First come named turns, each shown by rows before and after it. For each pair of rows after them, which turns, in which order, take the first row to the second? The first pair is done for you.
Temi:
[ 15.6  11.5  -8.1  -7.9 -12.2  16.9  -6.6   3.3   0.6  13.2   1.6   6.7
  -9.3] -> [ 12.3  16.4  -6.1  -4.6 -15.5  10.7  -1.9  -1.7  -6.1  16.2 -10.9  13.4
   0.5]
[  8.1   9.6  -3.5  -0.9   2.9  -6.3  -4.7  -8.0 -12.1   2.1  -0.6   7.0
   2.1] -> [13.2  7.3 -1.7  0.1  8.4  5.5 -7.0  0.7  0.5 -1.0  8.0 -1.5 -7.7]
[ 12.1  -5.0  -2.7 -11.2  13.3  -0.9  -7.1   6.6  11.6  -3.7  16.2   2.2
  -7.5] -> [  2.9  12.9   9.5  -2.7   8.8  -1.1   2.9   5.8   9.0  -0.7 -18.8   9.7
   9.1]
popi:
[  2.9  18.2  28.8   6.0  16.7   4.0  14.7   8.5   3.6  -3.4 -15.9   3.0
  14.5] -> [ 25.2  23.8  17.6   8.5  14.0  -4.1   6.2  -3.2 -12.5   6.0  -0.5  13.6
  -4.4]
[  0.5 -16.4  -8.3   2.0  -9.4   2.5   1.8  -7.9  -6.5   7.7  -2.6   1.6
   5.0] -> [ -4.1 -14.2   0.3  -1.2   3.1   9.8   3.4   2.7   6.0  -0.4  -6.9  -2.2
  12.7]
[  2.3   1.9   5.3   4.2  -1.3  13.3   1.7  -3.9  13.7 -11.7  -4.1 -10.6
 -12.9] -> [ 11.3   3.3  -2.1   5.8  -3.4  11.1  -0.4  -5.8   8.8  -6.5   1.9  -6.3
 -19.2]
[ -1.1   3.1  -5.1 -16.0  -0.7 -15.5  -4.1   7.8   4.8 -15.1   5.1 -11.2
  12.8] -> [  9.7   4.2  -5.9 -14.8  -0.1 -16.2  -5.9   3.9   1.0 -11.6   9.8  -6.7
   4.9]
Tano:
[  5.3 -11.7  -7.0  -3.9   4.5   1.7  -4.5   1.4   2.5  -2.3  25.2   1.8
 -14.3] -> [ 11.9  -0.7 -10.2   6.1  -6.7   0.0  -2.5  -5.9  -8.5   7.0  14.4  11.3
 -17.8]
[ -4.2  -6.7  -4.7  -9.9   8.8 -19.7  -0.1  -3.2  -7.1  -8.0  14.5   1.2
  10.0] -> [  1.7  -0.2  -7.0  -7.7   5.2 -21.0  -1.8  -8.3 -10.8  -3.9  10.8   7.3
   2.5]
[  2.5 -12.3  -3.0  -5.4  -0.3 -15.7  -8.5 -10.7  -9.1  -4.9  20.2  -6.9
  -1.9] -> [  5.0  -4.3  -5.1   2.1  -9.0 -18.2  -7.4 -14.7 -15.8   1.8  15.0   1.0
  -3.8]
[  5.2  -0.8 -14.5   2.0  -6.2  -4.6  -3.1  -7.4  -8.0   3.6   8.4   5.7
  -7.1] -> [ -2.3  -0.1 -10.8   6.7 -12.4  -3.7   1.5 -11.6  -8.2   7.1  -4.9   6.3
  -2.4]
Then:
Each pair is 2 to 3 turns apart.
[-12.2 -19.1 -11.8  14.5 -27.4  11.6   5.9   3.3   0.8   8.1   6.8 -13.8
  -7.5] -> [ 18.3  -1.1  -7.5  11.5  -3.0  16.0  -1.1  14.3   4.8   2.9  15.7  -2.6
 -27.4] -> popi Tano Tano
[ -7.6  -4.7   1.1   8.0  -9.0  17.2   0.8   5.2   5.4   1.1 -10.3  -4.5
  -1.2] -> [-14.0  -5.4  -1.9   2.9 -10.6  -2.9   1.4  -6.6  -8.9  -0.9 -14.4   1.1
  12.4] -> Tano Temi
[ -2.2  18.0  18.5  -3.6  26.8   9.5  17.3  10.2  15.3   3.8 -15.5   0.3
   5.4] -> [-12.3   1.2  10.1 -16.2  28.3 -21.8  15.3  -4.7  -5.2  -2.0   1.8   4.0
  21.4] -> Temi popi popi
[ 8.9  9.1  9.8 -3.1 24.3  9.0  6.9 17.5 18.3 -7.5 -5.8 -4.5  1.0] -> [ 11.8  16.6  -5.2  14.6  -9.4  -4.0   7.3  -9.4 -11.1  14.8 -16.6  11.4
  -3.6] -> popi Tano
[ -2.1   4.1  -6.1  14.3 -13.7  15.8   1.8  -2.1   2.2  18.1  -1.1  -1.5
 -14.1] -> [-11.6  -1.4  -6.6  13.0 -18.1  13.1   5.5  -6.5   0.8  16.8  -3.5  -5.8
  -5.6] -> Temi Temi Tano
[ 11.1   7.0  -0.5   4.2  14.1  -6.8  -3.9  -1.7 -22.2   8.9  -9.1   2.2
  12.6] -> [  6.3 -10.3 -15.0   3.9  -2.3  -3.5  -9.3  -6.8 -20.4  14.4   6.7  -8.6
   1.7] -> Temi popi
[ 17.8  14.2  -1.2  12.6   1.1  13.5  -3.7  -5.7   0.6   6.7  -5.9   1.9
 -20.4] -> [ 11.7   1.7  -3.5  12.8  -2.3  18.8  -6.2  -2.6   7.3   5.9   3.0  -7.2
 -24.3] -> Tano Temi Temi
[ 21.5   7.4  -3.1   4.6   8.3  11.4  -6.4   1.7   2.0   3.3 -14.2   9.0
 -19.1] -> [ -4.5 -13.2 -14.6   6.7 -19.7   2.4  -3.2 -15.8 -10.0   8.0 -13.0   2.7
  -7.7] -> Temi Temi popi
[ 1.6 -1.3 10.9 -4.2 14.7  4.3  0.4  6.9  2.6 -8.5 -1.2 -5.5  3.5] -> [ -0.8  -9.6  -4.6   2.7 -10.8  -7.2  -0.9 -10.9 -15.9   2.3   1.7  -0.4
   0.0] -> popi popi
[ -1.9  -3.0   5.5  -7.9  22.1  -0.5   4.3   6.9   2.7 -11.2   3.6  -3.3
  15.7] -> [  8.5  14.9  -0.1   8.6   5.1  -1.8   7.2  -5.0 -12.5   8.2 -11.4  14.2
   7.3] -> Tano Tano Tano
[ 15.1 -13.0   2.7   2.1  -7.9  10.6  -8.1  -2.9   5.5   3.0  24.7  -7.3
 -17.0] -> [  5.8  -7.2   0.8  14.5 -26.2   9.4   0.2 -13.7  -2.8  14.7   4.8  -3.6
  -9.9] -> Tano Tano Temi
[  6.8   4.4   4.4  -8.7  20.3  -9.2   0.2   5.1   1.1 -10.2   6.2   1.9
  -1.7] -> [  7.6   8.1   3.3   1.4  10.3  11.6  -2.1  10.2  12.4  -4.5   3.2  -4.3
 -14.4] -> popi Temi
[ -2.8   8.2   4.5  -0.1  -8.8  -5.5   3.2  -5.3 -14.2   1.2 -10.6   8.7
   7.2] -> [ -3.6  -4.0   6.1 -13.2   2.3  -8.0   0.3   2.2  -8.6  -9.1   8.1  -0.5
   8.7] -> popi Tano Temi
[-19.9 -11.0   3.6   0.0   1.6   7.2   7.0  13.1  17.9  -7.3  -0.1 -14.5
   8.4] -> [ -3.0 -11.0  -1.8 -10.7  17.2 -13.6   1.6   5.9   3.7 -12.4  21.5  -3.6
   4.3] -> Temi Tano popi
[ -5.0 -11.7  -6.6   2.3 -15.2 -11.8   4.1 -12.4  -5.7   5.6  -8.3  -4.1
   0.6] -> [  5.0   6.9   7.4   0.5   8.0   8.0   3.7   9.2  14.2  -0.3 -16.8  -7.4
  -3.8] -> Temi Temi popi
[  7.8  14.6  -3.1  15.3 -13.6   5.1   3.7  -5.1   9.0  12.1  -4.7   0.8
  -2.0] -> [ 10.4   8.2  -4.4  12.7 -11.9  10.3   1.0  -1.7  12.0  10.5   5.9  -3.5
  -7.5] -> Temi Temi
[-16.3 -13.2  -4.9  -2.0 -18.2 -21.7   3.5  -9.6 -12.0   8.2   9.1  -3.1
   7.2] -> [  1.8  -8.4  -5.6 -10.5   4.4 -19.0  -5.3  -0.3  -8.3   0.7  30.9  -3.8
  -8.7] -> popi Tano popi
[ -6.4 -23.4  -5.3  -3.8  -9.7  -3.4   0.6 -14.9 -13.2   0.2  18.4  -0.9
  -5.5] -> [  6.1  -3.1  15.0 -10.1  24.7   8.5   0.0   8.9   8.5 -10.7  10.0  -2.5
  -6.6] -> popi Temi popi
[ -6.8   1.5   1.2  21.5 -13.8 -11.6  11.2  -8.6 -10.9  17.3 -17.2   0.3
   5.6] -> [ 15.4   8.7   2.7   8.4  15.7 -25.4   4.6  -5.2 -17.9   4.6   2.9   9.5
  -0.9] -> popi popi Temi
[  6.3  37.0   7.2  16.0   1.1  -0.7   5.0   0.5  -1.2   5.0 -24.2  20.5
  -2.6] -> [-17.7  13.4  18.2  -3.5  18.9   2.9   6.8  18.4  21.9 -16.1 -10.6  -3.2
  14.3] -> Tano Tano
[-10.8  13.1  -8.1  -1.9 -14.0   3.0   2.9   3.1   1.6   6.0 -12.1   1.6
  -2.9] -> [  5.1  14.3 -14.0  -5.3  -4.5  -0.9  -3.8   6.3  -2.5   1.9   7.1   9.0
 -16.1] -> Tano popi popi
[ 11.2  -3.6  -2.3 -13.0  10.3   5.6  -4.0   6.3   7.7  -6.5  17.4 -10.7
 -13.6] -> [ 15.2  12.0  -2.3  -9.1   8.0  -9.3  -0.3  -5.4 -12.3  -1.4   6.7   7.1
  -8.1] -> Temi popi Temi
[ 22.6   2.7  -0.6 -10.0  19.4  12.3  -1.2  17.4  18.2 -11.1  24.0   0.8
 -16.4] -> [ 16.8  33.6   4.7   1.7   6.6 -12.5  10.5  -0.9  -9.5  -2.8 -18.6  25.6
   8.4] -> Temi popi
[ 19.4  19.4   8.7 -11.6  23.8 -21.8  -2.1  -0.3 -15.1  -8.2  -1.4  13.9
   3.7] -> [  0.2  26.5  17.2   7.1   3.9   1.1   7.6   3.5  -1.2   1.6 -34.1   5.6
   9.0] -> popi Temi Temi
[ -6.7 -32.4 -17.4  -0.6 -17.3  -0.4  -2.8  -4.9   6.6  -2.0  19.7  -9.2
  -3.8] -> [-26.1 -10.4   5.7   3.0  -7.6  -0.3  11.5   4.0  14.8  -5.6 -22.5  -9.3
  24.8] -> popi Temi
[ 4.0 -9.0  8.8  2.7  0.3 10.4 -8.0 13.9  5.6  3.1 14.6 -5.1 -5.5] -> [ -6.5   1.5  13.1   9.8  -6.0   4.7   1.7   8.4   1.5   4.1 -12.5   1.8
   9.7] -> Tano Temi Tano
[  5.0  -0.8  -7.3   7.4 -10.4  -4.9  -0.9  -4.2  -7.9   9.3  -0.7   0.6
  -6.7] -> [  2.7   6.0  -1.5  10.7 -10.2  -0.9   2.9  -3.5  -2.3   9.9 -10.4   0.6
  -6.4] -> Temi Temi
[-10.0  -0.2  14.4  -9.6  11.4   7.3  -1.6  14.1  14.7 -10.2  -4.0  -3.5
  11.3] -> [ -3.5 -12.9   7.2 -14.8  10.9   2.3  -7.6   8.0  10.8 -10.4  15.8  -5.1
   4.7] -> Temi Temi
[ -0.1   5.4   1.5  -2.2  12.5  15.1 -11.0  11.7  14.1   0.6   3.4  -1.4
 -10.4] -> [-16.0  -6.3  -6.8   6.9 -15.3  12.0  -6.7  -2.3   5.3  11.4  -1.4  -3.3
  -9.3] -> popi popi Temi
[ -1.6  12.6  -4.6  -3.2  -4.8  -8.7   7.5 -16.6 -10.9   9.6 -10.1   5.2
   6.3] -> [  7.4   6.5 -13.8  -1.4  -8.7   3.4   0.4 -14.7  -2.6  13.3   2.8  -1.7
 -16.9] -> Temi Tano
[ -0.8  21.5  13.3  -4.1  20.3 -19.5   8.6   4.4 -12.1 -11.2 -26.1  13.7
  22.8] -> [  8.2  -6.7   0.8 -22.5  28.5 -27.0  -4.9   4.6  -8.6 -19.8  20.9   1.3
   7.3] -> Tano Temi
[ -2.0  13.3  11.3   0.7   1.3  -8.8  10.9   2.6   1.4   3.3 -25.9   7.6
  10.3] -> [ -5.6 -21.1  -9.4 -10.1  -7.0 -19.4   3.0  -3.8  -5.9  -0.2  15.5  -3.1
   1.6] -> Temi popi Tano
[ -8.7  -0.2  16.2 -17.7  21.0  10.1   3.0  24.3  16.4  -9.4   9.3 -13.7
  10.7] -> [ 10.3  29.7   6.2  10.1  -7.2   5.0   6.7  -0.3 -13.9  20.7 -21.6  13.5
  -5.0] -> Tano Tano Tano
[ 4.9 -1.9  0.9 -3.3  7.8  2.0 -5.3  1.7  6.0 -2.2  7.7  1.8 -2.0] -> [-5.5 -4.7  4.4 -1.7  3.8  5.4 -3.4  2.6  8.2 -1.4  3.3 -3.0  4.7] -> popi popi popi
